128 stands for zero in the data rows.
Here are some points, one per row:
[157 102 135 112  85 156  79 147 126 114 158 165 170 112  88 191 104 107
 150 122  86  62  93 142 115  89 120 104  73 113 168  65 114 137 162 107
 111 141 140 117  94 149  76 179 152 151 136 128 159 100  77 124  89 137]
[167 137 104  89 158 107 115 148 111 144 112  86 134 101 133 138  72  61
 122 139 119 153 163 123  83 160  90 122  98 136  92 154 135 113 144 114
 105 105 172 155 133 163 142  96  86 199 133 199 108 123 164 138 107 139]
[140 111 119 187 148 112 122 149 110 116 165 167 105 187 106 123 163 120
  76 150 109 125 159 183 119  93 155 141 152 127 101 174 167 106 165 199
 176 131 183 103 170 139 129 131 123 168 151 115 159  94 154 155 137  92]
[166 162  82  57 119 115 170 131 163 158 129 135 144 135  86 118  79 100
  87 143 137 154 135 111 124 114 164 157 157  68 188 100 196 127 139 123
 156 136  94 155 110  95 134 140 184 151 120 139 143 132  94 109 179 103]
[162 126 112  85 151 125 133 107 182 139  99 169 102 144 159 122 116 185
 154 108 113 153 133 149  94 140 127 182 110 113  47 134 115  94 177 138
  97 184  86  57 128  90  96 109 108 108 173 173 121 133 118 115 111 135]
[101  75 162  99 114  89 146 139 113 141  83 126  42 154 103 132  87 108
 128 160 131 110 148 132  74 111 121  99 136 149 105  94  98 175  75 176
 134  73 161 103  85 135  84 120 142  90 140 157 102 120 106 137 161 107]
[146 138 201 133 101 113 109 107 114 196 137 144 159 192 159 108  77  83
 112 166 139 103 102 160 128 148 128 135 143 151 113 112 102  75 140  64
 178 122 113 128 148 110 122 122  87 103 166 102 162 138 140 144 166 124]
[159 119 103 139  95 130  98  78 104  84  69 148 115 164  75  99 128 137
 165 120 142 170 121 157  96 143  98  71 118  70 145 169 142  97  69 115
 123 167 142 132 149 109 104  66  98 106 133  83 151 117 169 105 107 103]
[149  94 216 131 173  61 143  81 101 174 160 119 123 101  91 134 164 138
 194 129 179 132 122 154 179 144  65 153 110 122 162 151 153 145 127 144
  97 142 180 131 124 117 171  89 155 135 175 140 134 132 100 150 104 113]
[134 158 149 108 133 191 168 118 194 136 149  94 116  84 127  49 135  97
 116 101 116 139 176 168 171  76  84 118  91 171 144 107  88 150 133 139
  89 114 152 106 147 111 141 161 106 112  78  98 150  84 174 121 165  81]
[ 98  67  96 129  42 153 138 133 110  97 170  51 143 146  88 142 131 180
 129 180  73 140 110 114 133 181 132 153 100 141 130 140 154 135 136 108
  90 154 141 128 132  98  76 122 148 102 139 194 110 154 100 111 151 100]
[126 158 126  69 123 126  88 154 101 113 135 109 203 151 166 206 193 156
  95 133 140 124 187 138 103 102 136 107 123 114  77 111  94 148  81 143
  93 106 132 164 168  69 160  83 147 111 132 103 120  87  73 160 122 117]
[148 142 153 131 132 168 108 186 140 166 122 114 104 136 115 157 176 103
 156 104 172 190 166  94 161 128 161 129 101 139 156 148 168  58 127 134
 121  71  89 101  83 129 115 135 114  81  93 115 101 168 150 177 122 103]
[112 116 206 149 162 217 154 117  88 148  95 101 115 111 132 141 143 160
 119 101 112 156  96  67  54  84 138 141 154 116 101  90 140 124 181 109
 123 140 175 129 132 155 178 125 128  95  77  90 143 124 126 105 151 139]
[123 133 193 169 149 147 139 126  81 144 106 146 171  97 143  32 174 128
  75 116 140 132 177 118 179 192 172 111 101 112 121 109 149 159 132 128
 151 116 123 144  83 146  71 136 146 134 122 135 150  78 131  92  64 139]
[ 83 150 141 152 153 120 101  58 174  83 128 125 111 151 148 160 127  93
 132 167 184  76 125 112  81 141 111 130  93 125 108 115 214 176 115 145
 145 148 143 193 155 108 106 170  90 109 125 150 102 161 149 148 113 147]
[119 134 117 136 146 124  84 153 126 152  79  47 127 129 142  81 103 165
 161 137 105  90 137 176 180 120 124 154 130 112 129 114 177  91 111 171
 174 151 149 130  81  86 181 171 131 133  98 107 140 116 130 133 119 200]
[119 136  95 140 138 102 146 168 171 142 129 112  99 100 153 106 141 187
 156  88 146 108 127  95 115 194 138 149 128  92 137  99 142  87  84  85
 123  81 141 106 158 175 127 143 134 174  96  98 201 120  82 188 155  84]
[ 85 171  91 134 178 170  88 138 106 129 176 136 133 197 162 109 105 124
 160 178 149 190 111  89 164  93 136  85 156  95 120 112  89 208 145 150
  94 174 114 114  83 184 134 118 105 153 108 123 169 146 117 154 172 125]
[118 137 134 104  97 121 139 156 193 140  96 112 156 175 129  85 206 113
 138 110 125 116  36 148 136 134 133 134 129 113 142 126  84 144 146 176
 128  72 152 165 140 150 152 138 154 157 124 145  90 179 117 113  52 130]
[181 116 120 103 147 137 161  68 110  88 132 124 132 122 139 170 145 154
  90 137 111 118 117 122 186 117 165 231 147  99 154 124  86 147  77 127
 136 105 121 143  91 164  76 140  46 112 133 120 103 139 168 161 118 150]
[129 164 119 134 149  91 154 175  82  74 152 112 111  94 132 109 168 139
 136 129 136 150 133 155  92  93  83 140 128 117 213  91 122 125 171  93
 166  97  66 138 122 134 173 137  77  60 141 183 167 160 108 113 108 153]
[ 90 199 165 133  86  71 168 160  95 112 136 158 130  79  68 133 124 110
 205 128  90  64 138 131 127 129 181 142 160  97  74 136 143 160 128 104
 118 127 122 129 166 104 131 105  92 123 145 157  94 139 159 127 132 130]
[134 119 127  80 122 113 140 148 148 144 140 146 154 142 143 128 168 148
 108 140 100  64 162  92 141 152 106  76 176 160 176 126 168 123 133 154
 138 193 115 102 135 200 112  83  90 127 114 102  67 136  94  69 136 152]
[103 124 157 132 149 105 146  96 137  77 130 198 156 181 134 142 117 119
 112  48 129 182  91 141 126 128 137 104 127 178 132 154 124  81  94 101
 135 169 128 124 102 126 145 151 133 159  63 194  78  90  97 132 173 172]
[156 101 123 151 113 133  85  85 138  73 156 108 132 112  98 120  40 121
  91  81 194 135 151 108 161 100 156 112 153 146  93 124  93 131 140 151
 155 109 106  64 153 123 161  76 117 129  95 154 140 158 113 113  99 122]
[102 127 113 115 142 159 109 145  90 132 125 121  99  65 123 145 136 111
 125 115 177 127 132 202 138 140 141 137 117 102 140 136  77 118 150 104
 162 167 101 135 176 166  73 125 215 139 124 105  94 147 123 127 175 145]
[148 139  94 195  95 199 141 106 117 152 138 158 123 134 167 154 124 114
 140 128  81  95 172 165 113 164  79 163 202 150 112 154 116 149 123 114
 119 164 103 161 105 155 162 133 168 105 103 150 107 116 129 142  97  91]
[142  94 119 116  89 157 153 126  84 127 117 155  98 164 174 109 116 131
 175 126 150 118 150 114 153 150 128 157  95 150 109 167 124 157 147 132
  87  71 106 145 161 124 181 183 108 177 135  79 145 127 110  24 141 149]
[112 168  71 159 145 128 177 123  97 147  83  82 148 163 177 147  79 103
 110  69  93 126 108  73 152  84 107  94 101 154 160 166 151 164 111 143
 159 158  95  99 194 137  96 155 159 131 174  93 149  94 134 171  93 110]
[102  93  75 165 126  74 145 168 148 122  90 159 176 129 120 132 112 127
  95 192 191 133 125  72 160  65  79 137 133 134 128  86  91  98 123  80
  79 122 126  89 113 126 136 153 170 138 122 117  94 131 201 114 133 129]
[100 129 115 144 143 143 121  91 153  83 140 106 124  59 159 156 132 116
 144 216 125 139  93 132 120 120 222  66 139 175 156 108 123  64 109 143
  95 142 113 127 120 144 157 139 148 132 210 122 114  84 125  94 112 100]
[ 88 112 144 123 128  95 139 130 179 152 130 137  70 100 120 188 137 143
 100 163  96 129 131 130 153 115 121 128  97 154 102 201  98 120 115  89
 154 126 123 159 119  98 108  83 136 150  85 141 215 175 144  88  99 151]
[136 169 148 126 137 162 104 134 167 115 161 124 149  98  74 101 139 153
  82  77 132 112  91 113  77 178  87 126 168 129 122 203 105 131 118 142
 106  83 102 121  78 111 134 170 142 129 206  87 140 146 133 131 148 191]
[148  60  55 148 114  66  70 133 126 166 152 187 107  72 143 111 119 148
 143  75  58 166  62  99  93 157 154  90 134 156 123  81 140 161 152 137
 161 118 172 181 141  50 136  93 140 101 113  84  60 134 174 197 166 116]
These points spread out most along one direction. For each point below, how far along it does it lie, from 0 to 99? 50 is the average, and the first point above lies past it. One standard deviation of the points above along it is 16.
[112 116 206 149 162 217 154 117  88 148  95 101 115 111 132 141 143 160
 119 101 112 156  96  67  54  84 138 141 154 116 101  90 140 124 181 109
 123 140 175 129 132 155 178 125 128  95  77  90 143 124 126 105 151 139] 35
[134 119 127  80 122 113 140 148 148 144 140 146 154 142 143 128 168 148
 108 140 100  64 162  92 141 152 106  76 176 160 176 126 168 123 133 154
 138 193 115 102 135 200 112  83  90 127 114 102  67 136  94  69 136 152] 49
[134 158 149 108 133 191 168 118 194 136 149  94 116  84 127  49 135  97
 116 101 116 139 176 168 171  76  84 118  91 171 144 107  88 150 133 139
  89 114 152 106 147 111 141 161 106 112  78  98 150  84 174 121 165  81] 17
[149  94 216 131 173  61 143  81 101 174 160 119 123 101  91 134 164 138
 194 129 179 132 122 154 179 144  65 153 110 122 162 151 153 145 127 144
  97 142 180 131 124 117 171  89 155 135 175 140 134 132 100 150 104 113] 52
[146 138 201 133 101 113 109 107 114 196 137 144 159 192 159 108  77  83
 112 166 139 103 102 160 128 148 128 135 143 151 113 112 102  75 140  64
 178 122 113 128 148 110 122 122  87 103 166 102 162 138 140 144 166 124] 51
[112 168  71 159 145 128 177 123  97 147  83  82 148 163 177 147  79 103
 110  69  93 126 108  73 152  84 107  94 101 154 160 166 151 164 111 143
 159 158  95  99 194 137  96 155 159 131 174  93 149  94 134 171  93 110] 41
[136 169 148 126 137 162 104 134 167 115 161 124 149  98  74 101 139 153
  82  77 132 112  91 113  77 178  87 126 168 129 122 203 105 131 118 142
 106  83 102 121  78 111 134 170 142 129 206  87 140 146 133 131 148 191] 41
[142  94 119 116  89 157 153 126  84 127 117 155  98 164 174 109 116 131
 175 126 150 118 150 114 153 150 128 157  95 150 109 167 124 157 147 132
  87  71 106 145 161 124 181 183 108 177 135  79 145 127 110  24 141 149] 31
[ 98  67  96 129  42 153 138 133 110  97 170  51 143 146  88 142 131 180
 129 180  73 140 110 114 133 181 132 153 100 141 130 140 154 135 136 108
  90 154 141 128 132  98  76 122 148 102 139 194 110 154 100 111 151 100] 74
[ 88 112 144 123 128  95 139 130 179 152 130 137  70 100 120 188 137 143
 100 163  96 129 131 130 153 115 121 128  97 154 102 201  98 120 115  89
 154 126 123 159 119  98 108  83 136 150  85 141 215 175 144  88  99 151] 56
[140 111 119 187 148 112 122 149 110 116 165 167 105 187 106 123 163 120
  76 150 109 125 159 183 119  93 155 141 152 127 101 174 167 106 165 199
 176 131 183 103 170 139 129 131 123 168 151 115 159  94 154 155 137  92] 54
